Each path below is one point turned by a fixed rotation once a step. After each direction that follows a path, write how fast that rotation turns it, in degrees a step (0 if it stays still).
Each turn is a multiple of 5 degrees from 10 to 175, or 0.
Each row of a path follows its step; steps can be skipped.

step 0: [-0.54  1.28  0.54  0.73 -0.29 -1.19  1.24  1.71  1.23  1.00  0.61 -0.44
  0.51  1.01 -2.72  1.26 -0.47  0.89  0.34  0.20  1.09  0.01 -1.55  0.10
  1.40  0.86 -1.48  0.51 -0.44 -0.67  1.25  0.49 -1.05  0.84 -1.59 -1.23
  1.12  0.39]
step 1: [-0.91 -1.21  0.57 -0.29  0.70  1.15 -0.98  0.82  0.98  0.23 -0.19 -1.11
 -0.79  0.19 -0.98  0.34  0.45 -1.40  0.70  1.49 -1.99 -0.51  1.18 -0.04
  2.33  0.36 -0.71  0.70  0.15 -1.58  0.72  0.95 -0.82  1.37 -1.81 -0.05
  1.09  1.85]
step 2: [ 1.42  0.55  0.05  0.01  0.29  2.26 -1.28 -0.76  0.56  0.97 -0.29  0.51
  0.09  1.60  0.48 -0.99  2.00 -0.44 -0.81  0.25 -0.79 -0.23  2.19 -0.60
  2.10 -0.32 -1.76  0.76 -0.91  0.60 -0.31 -0.18  1.39  0.45  1.38 -0.29
  0.18  1.36]
step 3: [ 0.29  1.04  1.93  0.64 -0.88 -0.60  1.39 -0.06  0.45  1.58 -0.44  0.19
  0.66  1.74  0.50 -0.16  0.93  1.75 -1.37 -0.85  0.12  0.93 -0.82 -1.92
  0.39 -0.78 -0.23 -1.17 -1.32 -0.11 -0.06  0.20  1.57 -0.36  1.18 -1.02
  2.06  1.26]
step 4: [-0.39  0.26  1.17 -0.05  0.64 -0.09  0.39 -0.62  0.69 -0.72 -1.57 -1.20
  0.18 -0.38  1.62  0.48 -1.66 -0.21  0.53 -0.93 -1.52 -0.98 -2.17 -1.10
  0.43 -0.12  0.80 -1.19 -1.68 -1.85  0.04  0.46 -1.36  0.41 -0.20 -0.63
  2.36  1.16]
step 5: [ 0.22  1.02 -0.60 -1.37  1.14  0.64 -0.87 -0.09 -1.06 -1.45 -2.42 -0.32
 -0.25 -0.34  0.94 -0.98 -0.41  0.41  0.83  1.10 -1.53 -1.16  0.02  0.78
  1.07  0.95 -1.63 -0.04 -1.70 -0.83 -0.75 -1.22 -1.05  1.34  1.91 -0.46
 -0.01 -1.03]
step 6: [ 0.02 -0.54  0.37 -1.90 -1.86 -0.61 -0.31  1.44 -1.50 -0.78 -1.30 -0.43
  0.47  0.89  0.46 -0.24 -1.02  2.69 -0.55  1.31  0.16  1.95  0.99  0.22
  0.52  0.31 -1.06 -0.14 -0.39  0.67 -1.28 -0.07  1.88  0.73  1.55  0.49
  0.11 -0.30]
step 7: [ 0.53  0.18  0.25 -1.26 -2.31  0.71 -0.15 -0.14  0.64 -0.89  0.08 -1.98
  0.73  0.32  1.39  2.57 -1.82  0.90 -0.90 -1.74  0.86  1.09 -0.64 -0.29
  0.78 -0.34  1.04  0.08 -0.05 -0.06 -0.39  2.40  0.27  0.68 -0.35  0.55
 -0.09 -0.58]
step 8: [ 0.00  2.31 -0.41 -1.19  0.10  1.74  0.40 -0.21 -0.93  0.25 -0.32 -0.95
 -0.60  0.08 -0.65  1.65  1.04 -0.26  0.23 -0.71 -0.78 -0.98 -0.40 -0.14
  1.01  0.81  1.34 -0.41 -0.63 -0.70  0.53  1.45 -1.48  0.43 -0.45  0.40
 -0.25 -3.57]
step 9: [ 0.13  0.30 -0.39 -1.40  0.23  0.82 -0.95 -0.15 -2.32  0.76 -0.74  0.36
 -0.70  1.15 -2.81 -0.53 -0.51  0.23  0.59  2.05 -1.84  0.75  0.63 -0.85
  0.21  0.61  1.56 -0.36 -0.74  1.03 -0.15 -0.27  0.46 -1.37 -0.68  1.52
  0.59 -1.13]
step 10: [ 1.91  0.19 -0.55  0.18 -0.04  0.19 -2.50 -1.43  0.46  0.24 -0.85 -0.86
  0.36  1.03 -2.00  1.06 -2.13  0.13 -1.15  0.68  0.73  1.94 -0.76  0.25
 -0.09 -1.13 -0.11  0.85 -0.24  1.32  0.28  0.35  0.40 -2.14  0.16 -0.10
  0.06  1.01]
Speeds:
[-0.19  0.37 -0.02  0.32 -0.03 -0.28  0.40 -0.23  0.06  0.21 -0.16  0.36
  0.39  0.07  0.55  0.30 -0.46  0.45 -0.62 -0.71 -0.03 -0.39  0.66  0.23
 -0.03  0.57  0.31 -0.07  0.00  0.08  0.63  0.31  0.24 -0.28 -0.46 -0.44
  0.16 -0.15] -> 90
[-0.08  0.27 -0.15  0.11 -0.18 -0.59 -0.24 -0.55  0.14 -0.44 -0.41  0.10
 -0.50  0.23 -0.45 -0.47 -0.06 -0.31  0.41 -0.25 -0.67  0.01  0.50 -0.08
 -0.25  0.22 -0.45 -0.34  0.56  0.39  0.26  0.48 -0.08  0.60  0.14  0.25
  0.28 -0.17] -> 95
[-0.02  0.93 -0.21  0.03  0.02 -0.44  0.38 -0.17  0.02  0.45 -0.08  0.03
 -0.19  0.17 -0.23  0.05  0.72  0.28 -0.30  0.28  0.19 -0.03 -0.17  0.32
  0.10 -0.24 -0.50  0.06 -0.05 -0.17  0.18 -0.21 -0.25  0.20  0.59 -0.64
 -0.70 -0.67] -> 130
[ 0.49 -0.44 -0.68  0.10 -0.20 -0.05  0.44  0.01  0.11  0.61  0.51  0.15
 -0.12 -0.42 -0.52  0.37 -0.70 -0.18 -0.42  0.18 -0.09 -0.04  0.33 -0.34
  0.32  0.15 -0.39 -0.03  0.04 -0.42 -0.29  0.20 -0.09  0.07  0.15  0.45
  0.23 -0.72] -> 40
[-0.14  0.33  0.09  0.15  0.30  0.30 -0.31  0.00  0.19 -0.06  0.29  0.01
 -0.30  0.27 -0.33  0.63  0.20  0.47 -0.52  0.44 -0.29 -0.42 -0.22 -0.35
 -0.06 -0.33 -0.34  0.35  0.23  0.73  0.13 -0.08  0.08  0.09 -1.07  0.48
 -0.06 -0.14] -> 40
[ 0.06 -0.06 -0.62 -0.07  0.17  0.72  0.12  0.23 -0.44  0.31 -0.37 -0.84
  0.63 -0.11  0.18 -0.65  0.21 -0.20 -0.13 -0.17 -0.28 -0.44 -0.05  0.08
 -0.52 -0.35 -0.53 -0.04  0.47 -0.24  0.07  0.38  0.03 -0.04 -0.39 -0.22
  0.06 -0.22] -> 110
